In the data rows, 128 means zero.
Some points:
139 108 130 143 132 108 62 114 149 121 139 214 127 161 131 229 0 255 166 116 73 156 162 113 116 62 96 255 107 50 201 68 129 111 153 45 116 141 61 155 137 101 131 151 163 87 70 150
82 189 99 30 249 142 163 150 26 154 138 191 104 83 100 127 48 79 177 67 138 161 87 109 162 89 49 113 167 199 140 143 140 93 58 104 95 150 145 106 159 143 149 169 110 92 128 159
233 94 113 50 192 139 93 73 185 131 178 150 112 107 119 182 67 28 88 133 138 123 99 106 116 90 194 104 148 102 139 135 238 168 222 56 34 121 102 157 130 129 130 157 118 122 94 222
138 216 163 61 71 184 106 99 105 26 99 110 176 148 82 124 158 100 235 163 135 142 137 102 168 171 96 139 72 209 136 163 106 98 111 165 27 105 70 93 177 125 87 163 116 117 114 113
129 120 144 183 231 130 137 69 142 123 93 121 134 65 175 182 189 169 86 200 214 87 128 101 73 40 101 56 176 60 178 175 241 96 131 95 114 136 150 100 124 112 127 145 78 102 123 218
137 166 173 88 83 75 123 116 181 74 113 182 129 138 135 129 169 152 63 141 90 133 147 139 87 112 142 176 42 120 142 112 110 131 79 192 53 19 54 140 167 111 144 192 168 150 190 83
143 160 119 100 151 113 150 92 132 160 124 167 147 180 135 137 99 131 102 92 110 97 118 108 97 153 106 175 49 118 103 105 93 29 143 185 98 56 212 123 124 154 203 107 146 137 149 147
53 146 147 58 218 162 116 139 127 232 79 121 72 124 82 153 167 130 54 62 116 152 112 145 67 93 177 129 127 115 89 145 68 43 161 134 145 246 197 172 144 129 111 147 76 108 142 119
168 159 98 118 195 124 101 88 137 179 133 123 142 49 141 91 137 152 116 68 104 106 101 139 176 76 134 24 64 114 103 88 86 112 97 255 158 85 211 160 165 146 99 140 255 139 118 101
122 162 151 54 136 161 85 137 121 208 131 147 83 170 99 55 105 119 212 123 156 99 122 134 124 164 98 167 37 166 108 125 135 93 99 110 102 82 213 121 137 147 117 161 80 141 126 114
129 142 78 236 132 71 39 125 75 127 117 135 176 62 92 104 215 162 149 226 138 147 101 123 164 142 229 131 130 98 57 147 135 215 206 147 182 100 157 112 100 118 150 111 52 175 98 160
126 96 51 0 104 102 168 97 149 139 132 137 77 149 103 165 163 200 158 27 120 94 109 129 180 102 101 128 235 127 58 152 152 87 118 67 166 135 227 215 191 143 146 107 118 126 123 141
146 109 80 140 104 116 112 139 135 148 160 83 179 100 53 42 230 197 155 183 130 137 151 90 97 117 228 130 147 122 168 119 173 108 99 127 142 167 14 93 93 159 131 135 129 139 169 190
84 216 160 93 172 171 128 78 115 180 88 129 40 133 105 117 112 136 174 141 125 179 105 167 169 116 131 67 129 170 114 62 90 120 69 137 168 110 174 89 80 156 209 139 42 108 146 108
168 85 71 199 137 125 82 135 93 27 144 116 93 97 113 130 88 33 137 149 175 150 165 135 147 139 139 102 129 74 203 175 208 118 144 130 104 133 136 146 88 131 80 174 116 178 134 124
94 111 49 181 181 148 116 151 147 118 123 69 127 97 108 110 104 113 105 85 173 163 98 142 128 217 224 118 137 174 201 168 106 129 136 141 204 108 114 171 50 92 84 98 141 107 78 222
120 95 207 200 97 76 104 140 167 76 133 122 163 182 88 171 138 141 89 74 133 145 121 159 137 216 71 95 181 178 65 79 183 161 56 95 149 115 103 127 103 113 130 104 177 181 114 0
199 57 98 165 171 122 172 160 120 71 112 95 107 126 173 159 92 41 152 143 170 160 91 136 122 144 186 45 127 120 117 149 125 108 196 92 107 150 149 137 102 91 120 170 157 149 61 136
113 141 115 242 136 161 175 172 148 80 110 194 39 150 165 102 52 71 122 235 141 153 134 115 119 99 130 92 78 123 88 134 146 105 182 78 146 94 17 163 124 118 91 116 188 100 116 191
147 136 174 161 65 118 144 199 117 102 78 120 169 130 89 81 194 120 154 159 70 90 111 97 167 118 222 167 148 95 214 183 109 156 171 144 177 157 51 105 94 124 105 124 136 97 123 110
106 86 138 171 97 94 145 126 167 117 148 107 197 95 155 98 193 98 178 125 51 156 112 123 106 127 11 190 239 151 163 92 112 102 121 70 110 166 86 137 143 148 54 168 138 120 134 255
135 163 123 139 116 60 132 210 137 86 142 98 107 158 145 179 111 157 128 198 67 97 116 70 85 125 163 211 82 100 209 87 177 133 126 146 191 106 83 128 92 172 116 112 89 133 90 203
198 140 156 102 24 145 113 91 87 138 115 161 72 88 166 182 198 162 40 227 167 134 110 104 119 120 24 118 185 158 156 137 95 68 129 97 54 183 79 113 151 108 95 135 161 136 124 231
194 117 112 224 117 88 143 130 135 79 134 138 101 137 138 105 82 19 174 148 116 127 162 170 76 164 182 103 134 89 143 225 140 150 176 122 106 110 116 144 109 140 132 102 159 61 88 104
88 129 147 149 84 131 138 124 167 76 180 139 179 120 255 106 57 149 117 38 152 108 116 138 117 200 191 136 156 130 76 136 155 106 74 125 195 147 133 89 99 129 103 130 158 169 88 0
175 59 136 143 125 67 47 160 138 128 120 103 148 194 172 81 120 99 68 112 134 148 119 135 230 189 53 108 226 128 127 180 187 116 151 118 230 107 121 144 92 127 110 94 167 142 73 30
200 127 103 144 209 98 129 146 117 60 154 102 131 127 152 140 148 155 79 158 142 151 168 73 101 124 176 60 132 114 162 95 65 181 175 98 222 183 201 123 124 124 75 113 28 95 154 154
140 173 128 74 84 107 157 151 131 186 164 153 170 141 107 170 43 132 91 103 35 179 145 119 37 0 78 122 79 90 181 121 168 181 192 158 143 15 161 117 122 124 115 112 219 198 120 192
130 115 139 239 167 141 146 195 148 72 173 86 163 137 134 124 137 125 71 9 152 150 146 141 138 150 116 119 146 112 107 76 151 124 68 65 144 125 120 147 132 111 179 90 170 141 84 0
121 129 160 204 81 103 133 160 144 167 127 170 100 74 123 164 205 234 84 71 113 81 120 152 166 170 83 142 73 161 109 131 120 114 79 159 6 125 66 123 162 170 113 118 97 131 164 58
104 110 144 80 36 101 123 105 107 136 148 145 196 161 126 70 170 117 163 201 189 118 120 108 147 138 47 164 92 223 124 167 119 111 47 184 74 191 69 161 147 85 97 116 118 138 119 171
172 167 140 97 113 113 144 118 130 169 129 118 85 165 123 70 43 138 108 144 132 58 146 168 167 144 100 190 60 113 78 105 140 68 166 179 110 95 213 116 169 77 149 170 65 120 181 147
199 127 116 80 82 94 125 178 124 128 90 133 148 75 150 155 211 169 139 158 170 122 158 116 85 110 168 165 69 136 190 121 117 141 168 56 207 131 87 99 53 162 126 111 157 70 85 209
45 103 167 134 46 128 134 136 133 72 112 154 175 154 122 86 157 144 139 133 122 135 158 110 119 133 36 102 193 101 113 151 59 199 110 121 20 181 74 152 112 151 129 152 182 105 181 232
24 141 103 97 67 125 67 139 131 54 83 111 215 167 163 134 182 99 107 133 60 171 178 184 100 133 130 69 178 95 163 46 86 120 125 122 217 228 82 136 172 129 177 105 39 121 166 192
103 61 154 203 137 143 134 113 105 111 52 67 234 120 128 133 78 104 92 182 182 180 135 135 77 129 236 76 176 75 94 99 156 161 149 120 160 116 149 77 189 150 166 130 43 134 234 108
125 111 84 201 149 123 132 159 161 163 101 121 116 122 90 132 140 51 149 161 138 107 148 112 158 77 221 178 255 81 167 34 143 138 122 152 178 160 183 37 96 138 97 139 82 104 130 155
141 145 77 120 165 92 125 189 174 129 145 104 70 127 119 153 84 58 133 243 115 111 139 120 65 190 155 147 90 61 155 192 149 180 158 79 122 144 95 123 125 102 99 98 195 150 98 136
153 78 183 225 107 109 147 92 113 98 130 90 84 105 110 66 67 25 137 194 163 82 137 102 139 181 109 87 173 147 141 138 147 145 170 109 217 146 176 148 154 123 170 110 139 166 67 61
112 113 131 61 143 152 143 61 169 154 110 129 102 106 122 141 118 126 118 125 124 133 147 121 190 153 83 149 37 144 102 152 105 97 150 175 104 119 238 96 141 96 154 142 106 141 174 143
121 99 170 100 66 106 154 48 134 212 66 138 125 168 129 161 148 171 83 181 123 86 149 124 178 118 83 103 145 151 35 141 58 155 130 100 96 181 205 100 171 155 167 186 71 107 129 178
208 87 176 121 163 205 177 147 138 98 119 164 123 91 120 157 84 82 195 255 166 164 63 133 107 139 102 26 160 94 136 221 121 164 104 81 96 70 134 117 104 120 146 90 144 127 48 70
0 121 112 111 114 142 170 108 69 92 153 144 157 137 105 91 207 147 129 183 85 128 124 123 100 141 143 112 144 173 152 102 138 171 189 182 0 159 47 161 141 123 119 135 171 96 156 146
130 119 113 96 191 198 135 106 112 192 153 88 154 74 151 141 135 139 81 108 79 40 162 167 137 81 125 172 107 137 59 119 109 75 70 193 156 79 184 149 105 124 178 156 186 122 145 70
36 78 137 18 129 133 109 159 110 151 185 131 82 134 70 73 120 121 209 38 151 138 149 145 104 112 2 155 255 144 110 148 68 163 152 167 149 157 45 121 138 144 155 114 139 114 93 216
103 105 56 123 225 178 129 150 82 159 146 151 66 162 156 131 178 212 115 0 61 133 146 143 70 141 129 136 155 143 137 124 134 216 138 116 132 156 94 92 125 103 117 114 139 185 111 46
149 170 146 54 124 195 185 95 110 185 125 139 125 144 77 126 79 107 155 110 123 153 111 129 96 171 89 197 65 109 79 107 114 159 83 129 122 110 206 141 157 137 157 148 62 104 134 135
59 151 97 125 145 178 87 119 155 70 101 88 68 134 150 57 125 154 164 83 131 168 63 136 126 31 231 142 155 142 97 115 129 163 134 151 210 190 217 114 95 201 165 54 89 103 242 103
100 81 162 178 154 150 131 117 87 129 175 98 122 150 137 144 170 118 95 181 176 154 110 145 164 100 223 128 82 56 172 146 124 141 107 72 229 127 94 91 113 122 103 86 120 144 149 211
130 143 119 114 130 138 210 114 93 140 105 108 176 145 174 175 178 192 109 89 138 122 157 139 195 113 154 161 101 168 113 72 94 182 123 160 0 130 24 169 136 120 84 63 121 146 160 29
168 147 149 129 111 112 36 175 123 171 144 78 88 75 177 180 161 131 187 105 124 136 147 87 111 132 211 97 103 139 188 119 144 136 120 95 213 157 87 162 114 79 68 93 113 85 161 229
87 187 62 204 0 121 132 135 117 193 178 98 224 130 94 186 158 102 161 170 147 98 96 112 123 78 138 94 140 141 230 142 83 121 201 110 203 125 37 121 92 136 103 128 105 105 177 98
These points spread out most along one direction. Take the direction at right angles to it along which they spread out most. Go by this last direction. How many in every 100 of the points above lie lower along it than each point below? Round to a whole number. More than half of the points above lie lower than the first one.
198 140 156 102 24 145 113 91 87 138 115 161 72 88 166 182 198 162 40 227 167 134 110 104 119 120 24 118 185 158 156 137 95 68 129 97 54 183 79 113 151 108 95 135 161 136 124 231 96
200 127 103 144 209 98 129 146 117 60 154 102 131 127 152 140 148 155 79 158 142 151 168 73 101 124 176 60 132 114 162 95 65 181 175 98 222 183 201 123 124 124 75 113 28 95 154 154 21
130 115 139 239 167 141 146 195 148 72 173 86 163 137 134 124 137 125 71 9 152 150 146 141 138 150 116 119 146 112 107 76 151 124 68 65 144 125 120 147 132 111 179 90 170 141 84 0 8
168 85 71 199 137 125 82 135 93 27 144 116 93 97 113 130 88 33 137 149 175 150 165 135 147 139 139 102 129 74 203 175 208 118 144 130 104 133 136 146 88 131 80 174 116 178 134 124 44
233 94 113 50 192 139 93 73 185 131 178 150 112 107 119 182 67 28 88 133 138 123 99 106 116 90 194 104 148 102 139 135 238 168 222 56 34 121 102 157 130 129 130 157 118 122 94 222 52
146 109 80 140 104 116 112 139 135 148 160 83 179 100 53 42 230 197 155 183 130 137 151 90 97 117 228 130 147 122 168 119 173 108 99 127 142 167 14 93 93 159 131 135 129 139 169 190 87
129 120 144 183 231 130 137 69 142 123 93 121 134 65 175 182 189 169 86 200 214 87 128 101 73 40 101 56 176 60 178 175 241 96 131 95 114 136 150 100 124 112 127 145 78 102 123 218 56
130 119 113 96 191 198 135 106 112 192 153 88 154 74 151 141 135 139 81 108 79 40 162 167 137 81 125 172 107 137 59 119 109 75 70 193 156 79 184 149 105 124 178 156 186 122 145 70 10
0 121 112 111 114 142 170 108 69 92 153 144 157 137 105 91 207 147 129 183 85 128 124 123 100 141 143 112 144 173 152 102 138 171 189 182 0 159 47 161 141 123 119 135 171 96 156 146 90
103 105 56 123 225 178 129 150 82 159 146 151 66 162 156 131 178 212 115 0 61 133 146 143 70 141 129 136 155 143 137 124 134 216 138 116 132 156 94 92 125 103 117 114 139 185 111 46 37
172 167 140 97 113 113 144 118 130 169 129 118 85 165 123 70 43 138 108 144 132 58 146 168 167 144 100 190 60 113 78 105 140 68 166 179 110 95 213 116 169 77 149 170 65 120 181 147 25
141 145 77 120 165 92 125 189 174 129 145 104 70 127 119 153 84 58 133 243 115 111 139 120 65 190 155 147 90 61 155 192 149 180 158 79 122 144 95 123 125 102 99 98 195 150 98 136 58
